The rows of R fall into a few groups, and each row is roughly a mix of its group's hidden directions.
R, 99 rows:
[[ -8 -15   1  -9  20  -8  17   8 -11   6]
 [ 14   2   4  15   3  13 -15 -21   7   8]
 [ -5  -9  -9 -30   0  14  -2  -6   4   5]
 [ -7   0 -16 -29  -3   9  -8   1  -6  -7]
 [  3   3  24  -6 -13 -11  20  -1  -1  -5]
 [  6  12  -3  31   0   3  -6  -6  10   1]
 [  0  -8  19  -6  10 -21  10  16  -1   3]
 [  6  -1  19  27   9  -8   6   4   2   6]
 [ -5   6  20 -14 -10 -21   4  10   7   3]
 [ -2 -21   3 -24   5 -10   7   8  -3  11]
 [ -7 -10 -10  -8  17  16 -14   1 -17  -1]
 [ 10  21  -2  11 -16   0  -3 -12  12  13]
 [ -7  -8 -10  18  22  -2  12  -7  -4 -11]
 [ -2  14  19   6   5 -13   0   6   2  23]
 [  5  -1  -2   5  12  11 -17 -21   7 -16]
 [ -6 -11   3   1   8   9  -7  12  -8 -29]
 [ 13  -4   2  26  14   0  -8  -6 -10 -11]
 [ -1   4   8 -25 -20  -9  -3  -1   4  13]
 [  6  24  -6  17 -14  -4  -1  -2  12   9]
 [ -4 -13 -10  10  24   8  15  -7  -7   4]
 [ -4  -8 -19 -21   5 -11   5  16   1   8]
 [ -9 -18  14  -4  15  -5   8  11 -12 -11]
 [  3 -10  -2 -24  -1   9  -9   1   9  21]
 [ -9   6   7  17  12  -8   7  22 -12  -2]
 [ -5 -20   6  -9  17  10  -2   4 -15 -13]
 [ -3   4  24  20  12  -7   4   7 -10  -5]
 [-11  -9  13   6  11  -5  -2  14 -13 -21]
 [ -6  19  -6  28  -5  -4   0  -1  -5   9]
 [ 11   3  10 -23 -12   8   6  -4  16  11]
 [  8  15  -1   8 -21 -13   2  -2  11  17]
 [  6  19  -9  17  -5 -12  -3  -3  12  17]
 [-10 -21  -9   5  20  -3  -4   7  -9  13]
 [-19  -5   9 -13  10   4   5  12 -11 -17]
 [ 15  14   6 -10 -10   0  -6 -10  10  22]
 [  4  10  -3  26   7 -18  -8  -9   0  -1]
 [  1   9   7 -23 -21   6   6   0   9  10]
 [ -8  23 -11  17 -10   5  -5 -11   2  -6]
 [ -3   6  -2  -7   9  -4  12  -5   1  32]
 [ -8   3  17 -17 -11 -12  12  16   8   4]
 [  7  13  -4  11 -14  14 -19  -8  11  -7]
 [ -2  12 -18   6  -7 -10  11   0   6  24]
 [  7   7   6  -6 -14   3 -19  -6  18  16]
 [ -3   4  -9   7  13  -3  19 -17   0  20]
 [ -4   2   5 -32 -16   4   4  -3  -3   3]
 [  5  10 -11   0  -4   9 -22   2  19  13]
 [  2  -8  15 -19 -16  -7  -4  15  -7 -11]
 [ 14   9  15  16  -6  -4   0 -13  10  16]
 [  3  -4 -10  -2  11  17 -16 -21  -2 -11]
 [  3 -10  11   4 -10  -1  19  -3   6 -24]
 [  6  16   2  27 -10  -3  -8  -6  -6  -8]
 [ -5   1  16   6  -1  -2  17  -3 -19 -19]
 [  0 -10   0 -27  -8  -3   7   7  10  17]
 [  3 -18  -8  -8  18  -3 -15 -12 -14   2]
 [ -3   6 -14 -14 -11 -22  16  -6   3   4]
 [  5   1  -1  19 -10  -8 -22 -10  12 -10]
 [  1  12 -14 -10  -2   1   3  -6   9  28]
 [  3   2  -6 -17  -4  17  20   4   7  15]
 [ -3 -21   3 -19  17   9  -6   2 -11  -3]
 [ 10  12  -6  18  -3   9 -15 -16  10  11]
 [  4   9   1  29   8   2  -4  -5  -8 -15]
 [ -4  12   6  -7 -14 -19  13  10   7  17]
 [  0  18   1  16   4   0  -8 -14 -20 -10]
 [ -8  13  -5  25 -14  -6  10  -4   2 -13]
 [ -3 -14 -18   1  16  18  -8   1   2 -12]
 [ -6  25 -17  16 -10   0  -7   0   0   4]
 [-10  -4   9  -5   3  -6  18   3 -18 -21]
 [ -4   5   7 -13  -2 -25  10  15  -4  13]
 [-19  -2  -1   9  17 -12  -5  16  -8 -10]
 [  0   5 -13   8   4 -11   5  26  10  12]
 [-11 -11  16   0  10   4   2  -6 -19 -18]
 [  0   9   2 -15 -12 -11  13   5  10  22]
 [-16  15 -20  -8 -11   6   8  -3   6  12]
 [ -4   0  19  -7 -11  -7  15  -5  -3 -22]
 [ -1  -3   9   3  -2   1  17  22 -22   2]
 [-23  19  -9  10  -4  -9   9   8  -3  -3]
 [-17   3   4 -32   5  -4   2  -3   1   1]
 [  9   3  23  -9 -23  -4  -1  -3  -2  10]
 [ -2   6 -15  -3   5 -15  20  -3  -1  20]
 [ -1  -3  -5  19   9  11  -5   5  -6 -26]
 [  6  17   8  19   2  -4  -7  -5  -1  23]
 [  0  23   7   4 -23  -6  13  -7  -2   1]
 [-18  -9 -10 -10  13  -2  -2  17 -14  -9]
 [ -4  13  15  25  -2   2   7  -3 -13 -11]
 [ -8 -12   8  -9  -4  -6  22  11 -10 -16]
 [ -2 -15 -23  -9   8  12   7 -16   4  -2]
 [  6  13  -4  -7 -15 -10   2  -8  15  22]
 [ -4  -4   7 -18   9  25  -9   2  -1  12]
 [-10  -1  13  10   3 -14   6  20 -14 -11]
 [  0   9  -4  25  11  16  -6   3  -5 -14]
 [  6 -16  -7  12  17  14 -14   3   8   9]
 [ -8   3  11   1  -4  -6   9   5 -15 -28]
 [ -2   9 -10  -9 -22 -13  16   6  11  -5]
 [  3   0 -13   7  10  19 -22 -12  -3   5]
 [ -5   4  17  21   8  -2  -7   3  -3 -21]
 [-11 -23   4  -9  16   0  -3  11  -7 -14]
 [  0  18  14 -14 -20   3  10   3   9   4]
 [  2 -10  -5  16  21   7 -19  -5   2  10]
 [ -8  11  12   3  -2 -26  11  13   3   5]
 [  3  -7  -4 -16  -5  28 -11 -10   4   0]]
Here is one row of each group, with its name. Which group are the others in?
[ -2 -12  15  17  15  -9   9   8 -13 -11]
<38>
[ -6 -20  11 -19   7  -8   6  18  -2   0]
<70>
[ -8  -2   7  -6  -7  10   2 -18 -15 -23]
<58>

[ -2 -13   7  12  17  10  -9  14  -7 -17]
<38>
[  1 -17   0 -27   0  12  -8  11  -1   4]
<38>
[ -5 -18  -1 -17  18  14   3   4 -12  -7]
<70>
[ -4 -14  12   5  11  14  -2 -13 -19 -11]
<58>
[ -1  13   1   0   0  -9 -14  -4  20  23]
<38>
[  8   7   1 -18 -22   1   4 -18   6   6]
<58>
[ -2 -11 -14  12  24 -15  -8  -7   0   3]
<70>
[ 10   4  31   9   0   1   1 -14   0  -4]
<58>
[ -8  -3  13 -10  -4  -7  -5  17  -8 -25]
<38>
[ -4 -10 -20  20  18  -5  -3   0  -9   1]
<70>
[10  7  1 11  5 -7  0 12  9 28]
<58>
